In the rows, 128 means zero.
name the system of each run:
Q62, trace 1 (11 x 22):
[[180 157  93 155 163 165 112 124  58 148 162 105 143 172  96 180 128 124
  184  81 127 101]
 [119 109 129  67 119 108 126 174 156 122 119  93 185 114  60 101 142 138
   55  98 113 127]
 [120 128 171 178  78 125 136 167 120 157 140 145  66 134 108  87  79  80
  112 164 146 112]
 [186 139 146 103 114 195 163 131 128  90 135 119 119 169 131 145 164 121
  194 109 106 147]
 [161 119 151 107 168 151 124 108 129 139 100 135 139 103 130  74 118 172
   55  95 119 159]
 [137 110  83 162 145 131  83 126 149 143 138 131  73 122 133  97 127  51
  128 121 141 110]
 [158 166  96 142 119 160 148 159 146 100 102 111 181 110 154 136 170 107
  145 157 117 138]
 [ 84 143 143 117 115 140 141 111 115 164 112 140 127  66 138  73 146 162
  122 118 172 154]
 [111  92 113 146 148 115 137  89 157 108 138 127  61 131 137 134 162 127
  151 175 138 132]
 [151 148  97 122 153 123 103 121 102 102 118 137 155 124 171 147 106 172
  158 171 101 158]
 [ 75 117 116 102 160 107 108 117 135 151 125 149 147  75 156 131  99 130
  133  82 119  95]]
Q421, trace 2 (11 x 22):
[[134 146 115 193 184 118 142 140 101 158 128  89 134 115  91 129 139 126
  114 152 136  84]
 [ 75 139  99  84  91 122 135 170 110 126 131 102 140  87  89 101 144 142
  146 132 159 153]
 [106 108 180 100 109 104 141 126 146 102 127 156  89 135 149 121 107 157
  143 179 100 149]
 [185 132 144 124 140 160 114 123  94 125 144 145 102 167 145 142  92 119
  183 106  95 124]
 [161 127  98 117 169 146 112 127 157 137 138 132 189 122 127 162 143 116
   95  82  99 133]
 [ 84 135  90 191 131  89 118 134 132 159 138 137 147 101 132 152 112 111
   82 143 157 122]
 [ 87 148 123 152  87 116 174 148 110  94 110  96 113 143 108 138 162 126
  143 149 183 130]
 [111 127 179  76 124 120 142 111  97  92  89 120 108 134 135  89 132 191
  136 125 128 155]
 [165  81 130  75 138 136  92  87 129 122 147 150  83 154 141 120  81 128
  139  98 102 129]
 [210 116  99 142 140 149 105 132 157 138 140 131 169 149 131 150 114  83
   94 127  93  99]
 [100 164 113 183 119 125 130 157 134 176 126 132 196  90 127 133 142  93
   86 102 146 101]]
Q62, trace 3 (11 x 22):
[[ 85 127 152 111 118  84  98 149 127 151 140 138 156 132  93 120 118 143
   87  96 116 127]
 [110 129 151 175 113 111 152 157 120 128 143 121  93 161  99 156 108  99
  135 136 136  94]
 [163 135 136  99 105 156 156 148 100 107 143 113 143 161  90 151 123 156
  142 117 119 152]
 [138  96 168  93 128 126 121 126 130 129 119 137 101 135 109  89  92 140
   82  93 118 132]
 [175 114 120 157 128 150 116 131 139 124 138 134  98 163 134 132 109  71
  124 117 115 103]
 [167 156 117 117 116 166 116 149 126 121 110 118 179 133 134 112 155 105
  117  98 120 137]
 [112 131 146 143 120 145 138 132 132 150 100 119 116  95 113  61 153 110
   95 108 162 124]
 [155 121 113 149 119 149 140 117 137 113 128 113  84 137 117 103 166 115
  156 179 150 140]
 [154 135 125  89 147 148 119 122 121 102 103 130 131 108 157  91 133 164
  154 160 104 163]
 [122 108 116 126 176 129 113  97 151 156 127 149 113  74 169 107 112 123
  129 124 115 107]
 [125 139  81 163 143 124 106 119 163 147 148 145 158 114 153 165 166 101
  137 151 123 129]]
Q910, trace 4 (11 x 22):
[[161 106 113 120 133 141 109 109 160  92 114 145 122 155 193 156 102  57
  133  69 106  88]
 [144 174 130 192 121 138 145 131 122 158 107 133 216 120 158 147 143 122
   84 138 136 120]
 [ 77 123 117 124  80  98 101 103 144 155 133 119 135 124  99  97 209  97
  119 120 175 110]
 [131  99 158 116 113 113 178 140 169  89 106 106  88 122 113 100 147 136
  113 209 124 128]
 [178 125 117  74 142 146 118 124  66 109 109  89 117 125 117  82  93 171
  161 139 124 121]
 [160 105 141  88 188 146 101 121 150 159 144 155 144 109 148 127  84 119
  135  75  63 105]
 [134 170 145 220 145 139 117 138 116 196 156 157 145 134 138 153 115  93
  127 122 116 101]
 [ 59 169 128 158  76 114 131 163 134 137 148 130 146 135 104 147 209  92
  168 122 149 141]
 [ 65 110 144 112 106  96 177 141 139  98 119 108  89 107  97 116 154 188
  107 183 166 175]
 [167  79 100  71 141 140 135  97  95  71 124 103  57 147 125 109  78 175
  155 148 144 153]
 [202 122 118  94 186 153  88 130 120 103 113 146 154 142 184 145  54 134
  119  85  65 132]]
Q910, trace 5 (11 x 22):
[[165 134  90 152 159 156 131 106 140 140 103 132 157  77 198 125 103 107
  127 141 125  99]
 [121 151 101 147 116 132  93  96 142 172 130 145 176  95 171 117 176 100
  156 148 134 106]
 [ 80 130 148 146 127  87 126 108 157 138 117 133 129 102 145 114 185 129
  155 188 125  99]
 [114 120 118 106 129  93 148 110 103 104 127  92 115 123 110 126 145 173
  179 206 134 101]
 [134 102 120  54 145 104 106 120 110 111 141 126 136 133 122 135  84 180
  165 162  78 118]
 [140 120 155 121 154 107 104 113 101 153 148 158 142 156 146 165  49 145
  136 114  83  83]
 [124 155 148 166 103 112 121 133 117 162 165 149 173 182 122 199 121 107
  137  96 109  95]
 [ 69 149 164 153  78  84 140 155 135 137 146 137 157 172  81 162 166 131
   85 124 143 149]
 [100 102 151 113  71  97 171 138 122  87 125 100  80 170  67 130 131 153
   90 134 173 150]
 [189  93 133  71 112 158 150 139 111  66 111 102  97 162 101 115  81 157
   88 108 129 165]
 [201 119 132 109 160 174 102 131 110 128 107 136 139 142 142 106  68 116
   71  41 110 136]]
Q861, trace 6 (11 x 22):
[[135 131 190 147 195 159 148 167 118 136 139 160  94 137 123 156  56 136
  101  42  87 149]
 [155 122  75 195 143 164 128 126 139 138 173 139  97 173 116 199 125  62
  114  63 160 140]
 [135 150  91 178 106 130 128 167 155 101  93 111 143 136 115 111 172  83
   33 124 172 176]
 [ 82 122 125 121  84 135 174 117  97  92  74  99  77  99 141  80 127 148
  113 113 210 152]
 [169  94 125  63 124 161 159  56 145  69 100 122 109 134 170 124 159 173
  162 137 130 152]
 [194 122 130  83 178 144  55  92 111 139 110 156 143 126 172  78  97 141
  128 113  73 134]
 [133 137 104 160 142 128  78 108 129 174 133 145 139 110 178 123 102  47
  163  97 112  40]
 [118 164  86 201  96 125 139 138 146 175 135 121 189  87 123 136 186  93
  129 194 151  97]
 [ 37 152 148 122  95  85 137 151 116 137 124 114 127  95  80  80 192 173
  133 182 165 162]
 [ 92  97 174  69 165 103 181 120 121  72 122 108  69 124 122 140 120 211
  188 165 100 129]
 [191 110 119  73 185 145  95 133 118 111 166 155 132 153 143 178  57 170
  165 126  43 156]]
Q53, trace 7 (11 x 22):
[[ 88 133 116 135 108 113 136 143 147 160 139 125 162  88 110 121 149 124
  113 147 146 116]
 [112 146 155 152 116 111 145 123 121 138 142 140 132 132 122 151 141 166
  141 184 124 146]
 [116 137 160 115 156 128 133 126 102 105 124 122 102 148 134 137 137 157
  181 130 103 129]
 [135 103 124 108 186 129 125 129 145 116 126 121 107 118 133 137 109 121
  137  97  99  97]
 [130 113  96 137 135 121 105 150 159 139 149 139 138 134 116 156 114  82
  102 104 109 113]
 [108 158 127 158  99 114 122 150 132 139 122 136 168 142 124 142 142 113
   79 112 145 143]
 [102 147 146 151 111 117 152 110  88 129 121 121 131 141 116 141 136 175
  109 125 168 154]
 [131 107 153 101 124 124 154 102 113  89 122 118  72 152 115 129 122 169
  145 140 140 142]
 [169  93 142  88 133 140 128 127 140 101 125 129  95 140 144 111  85 107
  142 114  95 100]
 [161 114 108 121 118 160 107 129 158 154 139 144 159 116 144 124 111  67
  114  80 108  96]
 [139 146  99 159 104 137 104 124 142 166 134 142 187 125 122 122 167 106
   74 123 148 146]]
Q346, trace 8 (11 x 22):
[[174 117 131 106 166 148 136 112 135 102 103 123 122 113 167 113 112 132
  162 152  90 104]
 [134 147 104 108 133 127  78 146 108 155 140 144 184 109 147 120  98 123
  131 119 103 117]
 [ 96 125 125 142 112 100 107 144 181 159 157 154 142 113 125 135 147  85
  124 143 112 110]
 [103 146 115 172 109 122 164 143 122 132 147 115 133 122 106 162 159 136
  154 183 157 133]
 [ 96 123 137  86 138 118 136 130 102  95 135 109  91 139  91 127 150 178
  166 125 135 161]
 [147 101 160 109 182 117 128 115 112 110 118 130  87 136 138 129  72 167
  127 132  95 120]
 [169 125 115 123 120 124  89 128 114 129 140 148 158 161 158 158  57 107
  121 104  98 102]
 [101 139 125 145 100 105 125 147 167 143 134 149 191 133 139 168 136  82
   89  87 125 103]
 [ 84 132 125 187 100 116 162 116 131 154 142 118 122 127  88 144 178 115
  101 132 194 121]
 [132 118 137 115 121 134 168 107 108  84 112  85  78 156  86 109 181 164
  136 142 172 157]
 [162 118 169  80 158 144 142 116  89  88  83 110  93 131 136  77  87 178
  132 112 114 133]]
Q793, trace 9 (11 x 22):
[[128  96 126 161 140  96 147 125 161 120 124 105 122 143 110 149 121  86
   81 127 133  61]
 [128 139 120 115  63 131 140 176 110 138 154 107 153 126  73 121 112 127
  134 152 136 128]
 [115 110 187  78 109 126 123 123 146 121 119 140 101 139 108  79 147 137
  120 109 111 146]
 [192 110 140 123 164 154 141 101 116 121 143 124  98 158 119 146 103 147
  140 118 108 119]
 [155 139  91 107 145 160 112 147 136 126 127 122 185 115 132 140 138 112
  121  77 111 135]
 [115 126 142 158 129 135 139 134 150 162 119 149 133  90 145 111 106 107
   65 106 145 119]
 [129 147 131 176  77 161 158 139 120 144 140 132 103 137 121 135 142  99
  145 143 168 140]
 [121 149 146 115 133 142 148 146 119  96  98 110 114 123 124  93 170 151
  141 150 136 182]
 [141 106 115 107 176 148 116  92 117 120 122 128  80 104 159  98 114 154
  157 133 128 134]
 [152 122  76 129 152 133 116  97 157 117 130 139 157 118 177 168 136 110
  153 138 109 116]
 [ 96 165 127 162 131 105 117 149 125 156 118 146 188  94 159 134 111 121
  110 143 117 111]]
Q861, trace 10 (11 x 22):
[[ 97 106 132  86 107 113 129 154 133 120 146 100 106 142  62 119 153 111
  140  79 137 120]
 [172 101 157 124 130 155 184 149 156 110 126 119  93 123 110 120  97 133
  107 155 111 131]
 [157 145 130 114 106 173 101 145 104 130 141 155 107 150 134 115 109 109
  150  93 122 176]
 [137 126 145 148 163 159 138 126 162 136 112 142 127 112 148 121 152  89
  103  68 123 117]
 [145 134  83 182 141 151 129 119 116 148 135 117  97 119 123 109 156 109
  126 151 169 139]
 [102 135 109 107 114 121 115 142 144  92  96 114 119 111 138  90 182 112
  139 140 140 153]
 [119 120 133 104 158 141 156 114 126 117 105 127 108  76 160 101 109 172
  145 150 129 133]
 [135 120 108 107 146 130  91  92 131 126 149 156 120 127 168 144 124 133
  176 139 102 138]
 [122 144 121 159 171 105  88 132 134 148 118 143 163 116 159 137 120 107
  114 129  94 109]
 [ 79 146  88 172 118 100 126 129 110 155 143 123 145 110 123 151 121 117
  134 141 159 104]
 [ 85 129 126 129 100  88 152 136 142 111 132 116 155 127 109 157 162 153
  116 169 142 137]]
Q346, trace 11 (11 x 22):
[[ 23 120 132 169 140  90 145 168 182 173 145 160 121  59 115 135 127 112
   60 117 157 144]
 [134 110  90 178  97 138 161  81 124 123 178 124  55 162 104 166 167 138
  167 203 196 166]
 [116 145 145  65 147 121 143 131  88  26  70 102 129 154 149 132 153 199
  170 121 117 179]
 [113  93 150 100 205 104  94  92  98 154 113 147  95  99 162 104  31 151
  123  69 106  77]
 [205 100  81 138 104 118  79  94 169 147 166 152 184 167 152 173  89  75
   91 148  92  76]
 [ 58 183 139 158  37  85 132 170 146 130 104 135 223 136 137 149 170  91
   93 123 150 122]
 [ 49 109 148 157 119 123 194 104 128 165 150  94  66 102  68 122 195 132
  150 111 204  97]
 [203 101 140  99 164 154 168  87  89  83 120  74  80 169  71 107 164 212
  134 178 139 162]
 [166 134 191  57 142 133  83 151  71  83  71 140 106 158 165  55  42 148
  129  90  70 139]
 [177 106 131 132 138 168 115 131 173 185 150 175 160 101 183 140  34  47
  108  62  71  52]
 [141 171  74 194  69 143 109 148 177 190 167 155 243 126 113 173 191  63
   66 131 146 148]]
Q793, trace 12 (11 x 22):
[[126 124 127  79  90 146 136 123 164 140 118 130 159  74 166  86 144  94
  178 144 114  83]
 [141 138 183 149 141 130 145 100 154 179 143 155 148 105 138 122 161 151
  141 184  92 108]
 [111 161 132 174 183 125 100 153 116 157 154 126 115 131 101 129 167 113
  169 138 110 124]
 [ 84 112 110 130 179 111 150 168 156 111 136 106  94  89 102 145 138 127
  132 136 121 127]
 [103 102 108 104 118 119 128 146 137 128 169 148  99 112 127 153  83 141
  151 158 119 158]
 [110 130 149 109 121 108 110 132 135 101 132 163 132 155 163 164 114 136
  149 123  98 150]
 [113 142 139 147 149 104 133 120  98 125 127 137 148 151 138 174  99 162
  119 105 123 123]
 [ 97 130  97 138 115  96 112 122 110 133 138 120 141 151 101 155 136 125
   98  95 163 129]
 [118 116 127 126  91  97 125 138 125  98 112 113 116 158 102 116 116 120
   79 137 151 131]
 [145 115 142  87  88 128 132 122  98 104 117 114 119 157 115 109 106 135
  138 121 135 116]
 [169 116 141  84 128 141 124  91 129 122 121 123 152 144 127 114 144 148
  116 103 113 115]]
Q421, trace 13 (11 x 22):
[[105 118 129  91 117 154 120  84 136  78  83 119  73 144 162  83 205  89
  167  43 173 141]
 [189  79 132 114 200 123 132  51 148 122  93 107 104 106 158  80 125 168
   99 180 107  85]
 [167 127  56 108  95 144  59 129 116 164 139 124 151 109 138  75 116  59
  170 131 127  83]
 [119 133 153 135 114 115 152 137 205 146 126 131 190  96 142 138 189  88
  126 162  86  70]
 [ 75 170 152 180 135 118 128 112  78 195 156 137 127  98 114 120 156 152
  188 165 148 108]
 [ 90 124 123  74 143 111 121 144 133  92 145 100 102 140  78 137 202 152
  194 138 113 160]
 [128 116 159  89 181  90 101 152 108 106 132 140 113 127 130 130  60 185
  149 168  60 127]
 [155 120  93  93 109 149 117 151 121 129 182 150 150 145 134 194  62 101
  171  90  96 115]
 [137 156 123 167 129 117 138 142 157 134 139 153 213 150 144 205 133 133
   75 120 107 148]
 [ 51 161 121 194 124  92 128 135  82 144 129 130 127 141 117 168 129 133
   95  86 191 136]
 [ 98 109 132 110 105 108 176 124 101  65 105  83  93 157  85 140 148 179
  104 127 187 155]]
Q53, trace 14 (11 x 22):
[[154 117  62  80 158 161  96  94 142  99 100 109 124  91 180  90 171  90
  195 114 123 104]
 [124 121  69 129 149  88  66 138 154 163 120 123 170  69 135  83 118  98
   96 183 114  86]
 [ 58 165 110 181  86  97 121 147 133 174 153 138 164 102 124 137 173 102
  162 180 149 102]
 [ 79 166 158 126 150  86 159 131 110 112 111 116 172 116 130 159 167 209
  164 188 112 142]
 [ 85 113 166 109 195  89 111 113  97 119 151 131  70 148 115 151 114 187
  197 131  91 111]
 [125  87 140 113 193 110 132 150 178  82 123 118  95 145 131 171 117  87
  150  91  71  71]
 [127 119 104 128 142  98  94 175 153 135 148 132 184 150 107 181  88  81
   71  66  96  95]
 [ 75 148 147 168  92 102 125 132 137 156 137 153 167 155 105 163 160 116
   47  62 171 156]
 [124 135 168 162  96 105 177  96  85 100 108 114 124 192  97 156 147 196
   65 138 183 169]
 [151  94 177  67  97 141 167 108  83  75 121 105  55 187  93 113  97 174
  154 108 145 139]
 [196  67 168  62 128 179 156 111 164 112 118 134  83 124 144  93  72  99
  127  79  90  93]]
Q549, trace 15 (11 x 22):
[[ 89 155 160 135 123 130 144 195 126 123 104 125 135 101 116  92 129 124
  111 113 124 149]
 [ 94 100 115 116 153 133 154 123 131 129 148 125  76 110  99 141 127 154
  123 106 157 160]
 [166 131  89 129 132 138 102 140 113  92 134 132 110 160 139 144 114 131
  136 152 124 176]
 [117 130 141 128 140 117 104 148 135 120 107 150 131 128 166 126  76  99
  105  93 103 120]
 [108 122 115 151 132 127 149  92 143 158 150 145 152 111 140 182 131 130
  120 104 147 109]
 [112 155 114 141  79 108 120 124 126 123 120 131 162 142 135 131 169 129
  128 167 151 153]
 [ 96 122 160 111 120 103 149 125 116  97  82 110 105 120 136  91 128 149
  126 135 142 113]
 [153 112 118  93 158 149 142  99 100 119 134 108 107 132 122 140 109 168
  169 118 126 117]
 [173 126 120 108 136 125  71 126 126 136 145 145 145 153 128 119 121 116
  132 138  83 121]
 [122 126 161 167 133 108 126 140 152 165 132 140 141 126 125 130 114  93
  102 130 109  73]
 [104 147 132 154  94 141 175 139 135 149 147 112 156 115 100 152 175 124
  141 128 151 119]]
Q549, trace 16 (11 x 22):
[[ 89 124 175 150 105 101 196 144 103 134 139 117  89 118 108 141  82 154
  161 184 140  81]
 [135 141 154  70 115 156 140 142 113  92 152 119 130 173  96 155 170 154
  201  93 100 159]
 [146 120 170 125 161  94  71 133  96 142 126 133 115 179  84  96 107 161
   69 107 101 141]
 [136 103 107 162 129 110 129 140 126 130 160 110 101 167  99 178  90  69
  131 104 131  56]
 [165 144 132 126  79 155 161 156 152 122 133 119 210 146 108 166 147 111
   92 105 125 138]
 [ 97 122 156 129  56 126 134 120 117 160 122 136 114 124  98  76 134 127
   73 107 183 146]
 [156 105 109 141 125 169 173  96 120  81 109  93  62 146 123 119 155 113
  135 120 182 136]
 [195 139  87 107 147 175 104 146  91 103  91 108 147 114 149  90 101 125
  119 103 124 149]
 [137  91 102 121 157 138  92 112 170 172 139 152 119  78 151  94  91  85
   96 101 120 105]
 [150 139 101 195 132 159 157 110 168 164 148 147 146  92 161 160 148  97
  136 176 137 117]
 [ 76 180 136 141  99 138 132 162 134 131  99 137 154  79 156  90 176 117
  150 154 143 168]]

runs to name:
trace 17 (2 x 22):
[[163 177 165 142 124 143  92 107  62 125  57 146 166 140 196  73  97 143
   92  87 132 142]
 [138 104  57 136 134 158 136  49  97 150 132  99 103 104 125 104 163 126
  142 102 212 111]]
  Q53
trace 18 (2 x 22):
[[189 137 124 136 121 159 157 140 139 139 129 112 189 129 107 141 150 133
   94 142 120 132]
 [122 147 147 136 131 154 103 152 115 170 119 140 120  98 115  63 125 105
  109  90 133 141]]
  Q793
trace 19 (2 x 22):
[[155 103 151 119 144 123 189 125 151  91  86  83 145 124 119 130 132 134
   84 121 123  70]
 [134 135 122 114  83 144 104 106  87 189 138 144 146 105 131  77 100 148
  115 126 162 136]]
  Q421
trace 20 (2 x 22):
[[145 108 124 165 164 136 146  54  88 143 128 106  77 133 152 131 120 128
  201 141 154  44]
 [175 114  91  67 138 113  88  95 145 132 151 116 203 138 104 141 170 166
  132 164  86 128]]
  Q62
trace 21 (2 x 22):
[[156 151  87 206 173 138 116  69 126 139  93 105 139 134 132 103 238 127
   80 150 184 144]
 [119 131  88 102 109 121 108 147 100  69  59  67  83 112 123  35 160 101
  145 157 170 129]]
  Q346
trace 22 (2 x 22):
[[143 149  98  85 106 151  91 135 134 155 159 126 192 114 109 123 177 127
  175 138 102 138]
 [ 77 151 172 152 160 101 120 160 151 155 121 142 123  96 116 101 155 133
  132 171  98 132]]
  Q346
trace 23 (2 x 22):
[[137  75 121 152 208 119 186  94 150 147 173 118  73 105  84 180 108 191
  102 172 129 116]
 [175 143  71 130 109 121  48 159  84 106 159 133 109 190 122 139  86  92
  173 159 105 150]]
  Q910
trace 24 (2 x 22):
[[108 119 104 105  85 119 173 224 147  39  92  79  96 111 111 113 104  79
  142 166 136 123]
 [143 140 190  92 100 168 181 113 115 123 102 160 140  93 196 104  75 181
  155 145 111 134]]
  Q421
trace 25 (2 x 22):
[[127 141 116 161  97 133 144  94 121 133 132 154 155 153 158 177 129 135
   93 102 167 157]
 [131 129 127 115 100 119 112 104  91  92 105 120 122 169 121 111 158 159
  108 123 162 172]]
  Q53
trace 26 (2 x 22):
[[164 102  74 158 123 137 147  86 119 159 162  91 117 129  83 144 150 115
  149 160 170  71]
 [120 162 128  96  96 106  91 168 123 117 103 102 187 127 102  73 187 136
  118 163 109 145]]
  Q421
trace 27 (2 x 22):
[[118 132 116 187 109 136 142  86  99 202 171 175 102  93 167 139  57 149
  152 193 160 125]
 [ 90 169 143 138 112  86  93 124 143 106 131 146 175 182 134 169 224 124
  162 131 104 149]]
  Q861
trace 28 (2 x 22):
[[128  80  85  92 113  94 106 114 189  76  99  82 100 125 127  83 184  57
  137 151 127  66]
 [130 131 133 117  80  89 117 167 130 168 133 118 208 103 114 118  78 110
  100 169 100  50]]
  Q53
trace 29 (2 x 22):
[[148 144 172 175 154 117 183 114 104 122 122 107 157 166 106 182 135 179
  110 145 121  92]
 [129 107 143  73 137 135 122 137 107 115 169 116  97 172  63 150 139 155
  157  75 114 154]]
  Q53
trace 30 (2 x 22):
[[ 72 138 157  59 110  98 121 159 103  48  85  99 141 177 124 137 139 123
  160  34 117 115]
 [133  75 147 150 191 119 174  90 135 174 135 118 114  91 109 137  62 152
   54  91 140  63]]
  Q346
trace 31 (2 x 22):
[[163 153  78 145 153 118 136 126  93  64  87  80 159 147 153 155 153 143
  167 197 125 116]
 [ 95 121 114  58 123 117 115 107  97 161 124 127 168  61 137  87  93 179
  147 123 132 110]]
  Q62
trace 32 (2 x 22):
[[166 111 126  78  98 175 157 136 141 109 104 101 140 111 121  86 133 106
  123  94 138 124]
 [170 110 148 137 107 151 130  94 150 145 115 142 105 121 138  70 134 110
   87 148 139 137]]
  Q62
trace 33 (2 x 22):
[[162 118 143 145 149 135 144 153 163 116 128 127 137 143 131 166  94  85
  104 106  89  88]
 [117 151 133 129  98 159 162 168 111 168 152 131 169 106  97 143 104 130
  118  88 141 134]]
  Q793
trace 34 (2 x 22):
[[ 73  84 163  57 106  63 151 111 113  86 150 121  87 160 105 173  72 195
  154 143 124 113]
 [163  91 158 111 132  93 122 102 115 118 157 158 126 195 144 202  20 156
  122 124  74  84]]
  Q62
trace 35 (2 x 22):
[[ 56 162 143 152 139 110 165 100 130  82  93 151 145 120 206 184 177 184
  164 156 139 178]
 [ 97  98  60 117 169  72 117  50 101 101 132 101 119 133 127 166 152 195
  134 160 175 130]]
  Q910
